The same turns and mirrors carry the whole set onto itself and the rows of a family onto each other. Which other rows belong to the same family as each row named below? List them in the order they appear above.
These 40 rows form 5 families of 8 rows each.
lof: [  1  15 -11  -4 -10  20   0  -2  -7 -10]
kato: [  9  21  -5  16  -7 -12  -4  16  -8   3]
Sak: [25  3  5  3  4 -5  3  1 -1  2]
kose: [-1  1  7 29 -7 19 -9 10  4  6]
sefug: [ 11  15 -15   4  -3  -3  -3  19   8  11]
zes: [ 18   6  15   4 -11  14 -11   5  -7   8]
vikiv: [ -6  22 -14  12  -6   3   7  12   2  -4]
vad: [  6  -4  14  19 -13  10 -14   5  -6  10]
soka: [ -5   3 -20  18  -6  16  -8  12  10   5]
totid: [ 12  -7 -17   3  12   4 -13   1  -7  -5]
bupa: [ -2  -1  -3  20 -17   5 -17  -1 -17  -3]
bozi: [  9   0   5  10 -19  22  -2  -3   6   6]
lonu: [ 18   4   8  10 -10  -8   3   6   1  12]
vofe: [ 4  6  1 22  4 29 -6  6  6 -4]
Pimu: [21 19 11  5 -3 10 -3 14  2  8]
favo: [  7   3 -21   4   5  23 -10   4   5  -5]
zur: [ 10  -7  -7  -2 -15   7 -18   0  -9   9]
totib: [  6  19 -10  -7  -6  14   2   0  -8 -10]
rivav: [ 16  12 -11  -9 -12  12  -9   8   1   9]
Zav: [ 13   8  -6  12   6 -12 -10   5 -19  -8]
Vef: [ -9  21 -12  12 -13   6   6  11   2   0]
reg: [  3   1  -3  -2  -6  -3  -6  -6 -21  -7]
Bel: [  2  19 -17  19   1  19  -4   7  -1 -14]
nogat: [  2 -10  -3  28   4  10   0  -2   6  -4]
Bolo: [ 12   7   7  12 -20   7   3   5   8  14]
vonef: [ 14  12 -12   7   8  11  -8   0 -14 -18]
kal: [ -9   5  -6  16 -11 -13  -2   6 -11   2]
Dedu: [ 10  12  -2   2 -21  15 -14  -1 -16  -3]
Nepa: [  5 -12   2  19  -8  19  -5  -8   1  -1]
gerir: [16 14  7 17  9 -2 -1 18  3  6]
vevu: [ 11  28  -5   5 -19   8  -4  13  -5   2]
Vugis: [ -4  -9 -11  17 -13   2 -16   7  -1  11]
rolon: [15  1  6 19 18  0 -6  9 -5 -2]
sakol: [  9  -1 -15  11   8 -13  -8  13  -2   6]
nek: [10  3 -7 22 12 10  7  4 12 -5]
kogi: [22  7 -3  7 12  7  7  2  7 -5]
kur: [ -9   8 -12  32  -9   8  -9   9  -5  -5]
fel: [13  0  3 15 16 19 -8  2 -3 -9]
Fogav: [-10   3  -9  20  -3 -12  -1   6 -10  -3]
gogu: [ -1  -2  -6   2  -4   2  -7  -8 -20 -10]

Same family as gogu: lof, vikiv, totib, Vef, reg, kal, Fogav
Same family as kur: kato, bupa, Zav, Bel, vonef, Dedu, vevu
Same family as kose: zes, vad, vofe, Pimu, gerir, rolon, fel

The same turns and mirrors carry the whole set onto itself and the rows of a family onto each other. Which other rows belong to the same family as each row named below? List them in the order they appear above.
These 32 rows form 4 families of 8 rows each.
nipob: [  0   3 -14  11 -12  16   6  19   2  -3   6   1   0]
Ladon: [  8 -13  -3  16   2  17   3  10  11 -13  -1   2   2]
vusom: [ -8 -20  13  -7  -1  -9   0  -9  -2  -1   0  -6   4]
robuk: [ -8 -11  10 -18   2 -12   4  -6  -9   3  -9  -6  -1]
Tup: [  5   6 -17   8  -8  12   2   2  11 -11  13   0   0]
Pim: [ -5   4 -11 -20  -8   4  10  11 -13   7 -10  -2 -11]
nepu: [ -3 -16   9  14  -3  -1  -1   0   7  -7   9  -4  13]
Gil: [  3  -5   4   4   2  -7  -2 -14  11 -13  10  -5   9]
kul: [  5  19  -8 -19   4 -10   9  -3  -5  -2  -9  -3  -5]
nirut: [ 10   5 -14  -1   3  16  11  19  -2  -4 -15   3  -9]
fuma: [ -7 -19  -4   7 -13  13  -1   4   4  -4  11  -2   1]
Mamil: [  9   2   4 -13  15  -5  11   5  -7  -2 -25  -1  -4]
Lek: [  1  13 -16  -2  -8  11  11  21  -6   3  -5   1  -5]
Vavof: [ -8 -24   7   3  -7   2  -2  -4   3  -4   9  -5   5]
Rara: [ -5   1 -17  -9 -13  15   7  15  -7   4  -2   0 -11]
kapi: [  6 -17  14   4  14  -4   3  -4   5 -11 -10  -2   7]
saru: [  7 -19   8  13   8   7   1   2  10 -13  -3  -1   6]
Sevin: [  6  17 -22  -2  -8  11   6   7   4  -7   5   0  -5]
zup: [ 10  -3 -13  10   0  21   7  18   6  -9  -6   3  -4]
bisin: [ 10   8  -7 -11  10   6  13  14  -6  -2 -23   2  -8]
Nol: [ -6  -9 -14   2 -16  18   3  13   0   0   7  -1  -6]
zagan: [  1  16  -8 -13  -2  -1  13  16 -12   5 -14  -1  -5]
gem: [  3  10   2 -16   8 -17   6 -13  -3  -5  -7  -5   1]
Dar: [  4  -3  -6  11  -5   4  -2  -7  13 -14  15  -2   6]
Bilo: [ -6  -1   0 -23  -1  -7   9   2 -14   7 -13  -4  -8]
giti: [ -4 -13  17   3   4 -13   1  -5   1  -4  -1  -6  13]
nobom: [  6  22 -19 -12  -3   2   9   5  -3  -3  -4  -1  -8]
lebem: [ -1  -9  -4  17 -10  11   1  11   8  -6  11  -1   8]
Mol: [ -1   9   4 -16   5 -13  11   5 -13   5 -17  -4   0]
moz: [  2   0   8  -6   7 -16   1 -17   4  -9   1  -6   7]
Tokeb: [  7  -9  13  -7  17  -8   7  -2  -2  -6 -20  -2   2]
bim: [ -2  -2  15 -10   7 -18   7  -4  -7   1 -11  -6   7]

Same family as Mamil: Ladon, nirut, kapi, saru, zup, bisin, Tokeb
Same family as bim: nipob, nepu, Lek, zagan, giti, lebem, Mol
Same family as Gil: Tup, kul, Sevin, gem, Dar, nobom, moz

The same turns and mirrors carry the whole set onto itself and the rows of a family onto each other. Which other rows belong to the same family as each row named below? List them in the order they appear above.
These 32 rows form 4 families of 8 rows each.
Zev: [  3   1  -8   9   0  17  13 -12   2]
Bufis: [  1  -3   2 -16  -1 -11 -13  -9   5]
vaniz: [ 10   8   0  -9   1 -13 -17   5   0]
puno: [  0   0  -1   1  -1 -10  -2  23  -6]
veb: [ -5   9   3 -11   7   4  -7 -19  -4]
rusa: [-5  2 -7  3 -1 19 16 -9  2]
pes: [ 12  12  -8  -8   5  -8 -14   6  -7]
gidar: [-12  -3   2   2   1   2   9 -20  -1]
kero: [ 16   2 -10   6   2   5  10  15  10]
tade: [ 10   4 -11   8  -1  -3   5  20   8]
gunen: [ 17   9  -1 -11   7 -11 -10   4   6]
Kagen: [-5 -6 -1 14  1  7 16  9  4]
nudi: [-13  -3  -5  -4  -8  -5  10 -17  -6]
roko: [-10   4  -1  -3  -5   3   6 -23  -3]
Meva: [ -2   5  -1  -6  -5   1  -7 -24  -4]
nedup: [  2   9   7 -16  -2 -12 -12  -3  -2]
kuv: [  4   8  -7 -10  -4   6  -7 -18 -11]
voba: [-11  -5  -6   2   1   2   4 -22   3]
vula: [-5  2 -9 14 -3  7 20  5  3]
zil: [ -4  -6 -10  16   2   9  10   8   6]
Nevep: [  8   4 -10   0   3   3  13  18  10]
mur: [ 6 -2  6 -3  1 -9  0 21  6]
Zonin: [ 7  7 -2  1  0 -8  1 24  4]
dogos: [  8  11  -1 -14  11 -11  -8   9   5]
refas: [ -4   0   5 -16  -8 -11  -9  -1  -9]
fuzab: [ 13   8 -21   5   2  -3   8  14   2]
sep: [ 8 -4 -1 -3  0 -4 -7 22  8]
mun: [  5   3 -19   3  -8  11  15 -10  -3]
Rilip: [ -1   1  10 -15   2 -14  -8  -8   1]
Tuni: [ -2   0 -13  12  -7  11  16  -9   3]
telu: [  5   7   0  -8   6   2  -7 -23  -2]
guso: [-10  -3 -12  13  -1  -3  17   7  -4]

Same family as roko: vaniz, tade, Meva, nedup, vula, Zonin, Tuni
Same family as gunen: Zev, gidar, kero, Kagen, mur, Rilip, telu
Same family as pes: puno, nudi, kuv, refas, fuzab, mun, guso

The same turns and mirrors carry the whole set onto itself and the rows of a family onto each other. Which other rows belong to the same family as each row named below? List them in the order they appear above.
These 36 rows form 12 families of 3 rows each.
gutal: [ -8  19   3  16  -7   0   3  -9  -3   2   5  -4 -30   7  -8  11]
zap: [ -4  16  -4  10  -3  -2   0 -14  -5  -7   5  -6 -28  12   1  11]
Pevog: [ -6  17   6   1 -15  -2   4 -14 -11  -5   6  -5 -32  12  -6   9]
modaz: [ 17   4   9   4 -20 -10   5   2  21  14  -6 -12  -1  13   1   0]
siga: [  3   3   5   4 -25  -7  -4 -13 -28  12   3 -25  10  -2   2  16]
memar: [-14  15   1  15  -9   2   0  -9  -3  -5   3  -6 -30   7  -3   9]
Biso: [ 16  11  13  -5 -21  -9   0   0  16  14  -2   1  -3  16 -12   0]
bab: [ -8  22   4  13  -8   4   5  -9 -14  -4  10  -9 -26  12  -4   8]
suve: [  1   2  10  13 -23  -6  -3 -12 -14  14   1 -33  10  -6   1  17]
Dov: [ 19   1   1  -5 -17 -13  -3  -2  15  11  -7  -5   3  16  -7   4]
fuba: [-11  14   4   4 -11   1  -1  -8 -17 -12   5 -12 -26   5   2   9]
lapev: [ -8  20   9  12  -8  -1  -1 -10 -16  -1   7  -2 -27   9  -3  12]
mudi: [ -2   9  13   6 -27  -3  -6 -17 -19  17  -1 -26  14  -1  -9  13]
rilu: [  9   1  11   4 -28 -11  -2   2  16  10 -10  -7  -1  21  -6  -3]
vige: [  0   5   1   3 -21  -5 -12 -19 -15  10   2 -31   9  -5  -6  19]
mit: [-10  16   5  16 -17   0   0  -8  -7 -11   6 -10 -28  14   1   5]
Fibi: [-12  17   2  13  -5  -1   1 -14  -3  -3  -3  -5 -28   8  -1   6]
gukol: [ -5  -1   8   7 -31  -3 -10 -14 -15   9   2 -28  10  -2  -2  21]
sikuv: [ 21   5   5   3 -21  -5   4  -8  15  13  -1  -6   5  16  -6  -5]
vozip: [ -3  17   2  13  -7   6  10  -7  -9  -7   5  -5 -25  12  -2  14]
Dorir: [ -5   6  13   8 -29  -7  -8 -16 -18  17   3 -25   4  -3  -3  26]
sonez: [ 19  -1   3   3 -18  -7   2   3  17   9   0  -8   5  16 -12  -1]
Dos: [ -4   8   9   8 -24   4  -4 -20 -15  12  -3 -27  11  -6  -8  19]
zeza: [ -2   2   9   0 -28  -4  -9 -14 -18   7   3 -31   8  -2   3  20]
liv: [  3   7  16   4 -27  -2 -10 -20 -16  14   8 -24  13  -2  -7  18]
Deri: [ -6  17   2  16  -5  -2   6  -4  -6  -2   5 -14 -28   4   5   9]
tufi: [ 20   2   9   2 -25  -8   2   0  18  15   4  -7   2  18 -10   7]
Poril: [  2  -5  10   7 -24  -3  -8 -14 -15   6   2 -26  19  -1 -10   9]
lafo: [ 10   3   9  -4 -19  -5  -1  -6  20   4 -10  -2  -5  16  -5  -5]
pufo: [ 15   9  12  -4 -24  -8   4   1  14  13  -5  -2  -1  23  -5   1]
degu: [  1   2  10   3 -26  -6  -5 -20 -24   9   5 -24   8   1 -17  15]
nugo: [ -6  24   0   5  -9   0   4 -11  -7   1  -1  -7 -31   3   0   2]
Mafid: [ 15   6   9  -7 -26  -4   5   3  16  13 -10  -3   3  16  -4   8]
guv: [ -6   4   9  11 -32  -3 -11 -12 -15   8   3 -33   8  -2 -10  10]
lipez: [ 12   2  13  -5 -24 -10   2 -12  14  14  -7  -1  -1  19 -15  -1]
lisut: [ 14   0   5   2 -25  -6   1   3  20   9  -1  -5   1  16  -9   1]

Same family as Dorir: gutal, tufi
Same family as nugo: siga, sikuv
Same family as Deri: modaz, suve
Same family as rilu: mit, guv
Same family as mudi: bab, pufo
Same family as Biso: lapev, liv

The same turns and mirrors carry the whole set onto itself and the rows of a family onto each other. Which other rows belong to the same family as each row named below? List them in the order they appear above.
These 16 rows form 4 families of 4 rows each.
liva: [  8   5 -20 -15   6  14  12  18  14 -18 -22  11  12  -4  22   2   2 -10
  -9 -12  -9 -13  -1  -4  -8  11  18   5  20]
Vagoz: [  8  16 -19  -5   4 -17  32  11  10  -9   7  12   8  16   9   5  17 -34
   5  18 -13   6  -5   5  -9  -7  -6  13  20]
Nabip: [  9  12 -17 -17   5  -9  31  11   7 -18  -5   8  17   7  20  -4   8 -37
   5   8  -9  -1  -6  13  -4  10  -9  15   8]
pega: [ -2   3 -37   8  -7 -19  33   5   9 -13  -9   0 -13  18   6  -4   8 -22
  -4  15 -13  -9  -6  14  12 -16   6   8  -6]
tive: [-18  17 -20   5  -5  -3  21  -5   8  -1  -7 -10  -3  19   3  -5   2 -15
  -7 -10  -6 -16  10 -14   5 -13  27  -4   3]
bozez: [  6   2 -14 -14  16  -5  28  10  -2  -8   2   4   1   5  20  -3  11 -25
  -3  18  -9   9  -6  11   1  -1   2  21  19]
vubo: [ -1   0 -32   3 -21 -25  30   7  10 -21 -18  -1  -1  23  12  -8  12 -23
   4   4  -6 -13  -3  -2  10 -10 -11  -3   1]
pozol: [ 11  12 -20 -19   0   9   4  17  25 -16  -8   5  -6  -6  22   9   6  -9
  -5  -4  -1  -8   2  -1  -1   2   2  16  26]
Gezik: [-16  10 -31   7 -11 -26  36   8  11 -10  -9  -4  -5  18   1 -14  14 -32
  15  -3  -9 -11 -11   7   9  -9   1   4   5]
sele: [  1  -1 -42  15 -18 -22  31  21   6  -8  -8  -2  -9  15   4   2   8 -19
  -3   0 -14 -20  -3  -4   9 -11   4  -7  10]
Gab: [-12  11 -19   5  -8  -4  13   4  10  -9 -23   2  -4  12  -6  -8   4  -9
  11 -24 -10 -22   4 -18   6 -19  18   2  12]
rap: [  4   5  -8  -9   6  17   7   6  11 -14 -12  -4   4  -1   7   6   6   0
 -15  -7 -10 -11   0  -7  -2  -2  18  21  22]
babub: [ -5  18 -10   0  -3   1  18   2   6   5 -12   4  -4   5   2  11  -5 -24
   2 -23 -14 -13  17 -16  -5  -3  19  -1   4]
Bubi: [-10   8 -15   3  -9  -5  22  -1   5  -9 -25  10   6  20   9   0   4 -16
   0 -17 -12 -11  11 -24  -8 -10  21 -13   6]
vabe: [  3   2 -32  -5  12  -7  25  17  18 -16  -9   9   3   2  10  -6  17 -28
  11  12 -11   4 -10  19  -4   9  -2  25  17]
Puv: [  1   7 -17 -12  20  12   5  13  11  -8 -16  12   6  -3  10  -6   6 -11
  10 -11  -5  -4   7 -11  -7   2  18  16  28]

Same family as Nabip: liva, vubo, Bubi
Same family as rap: pega, tive, bozez

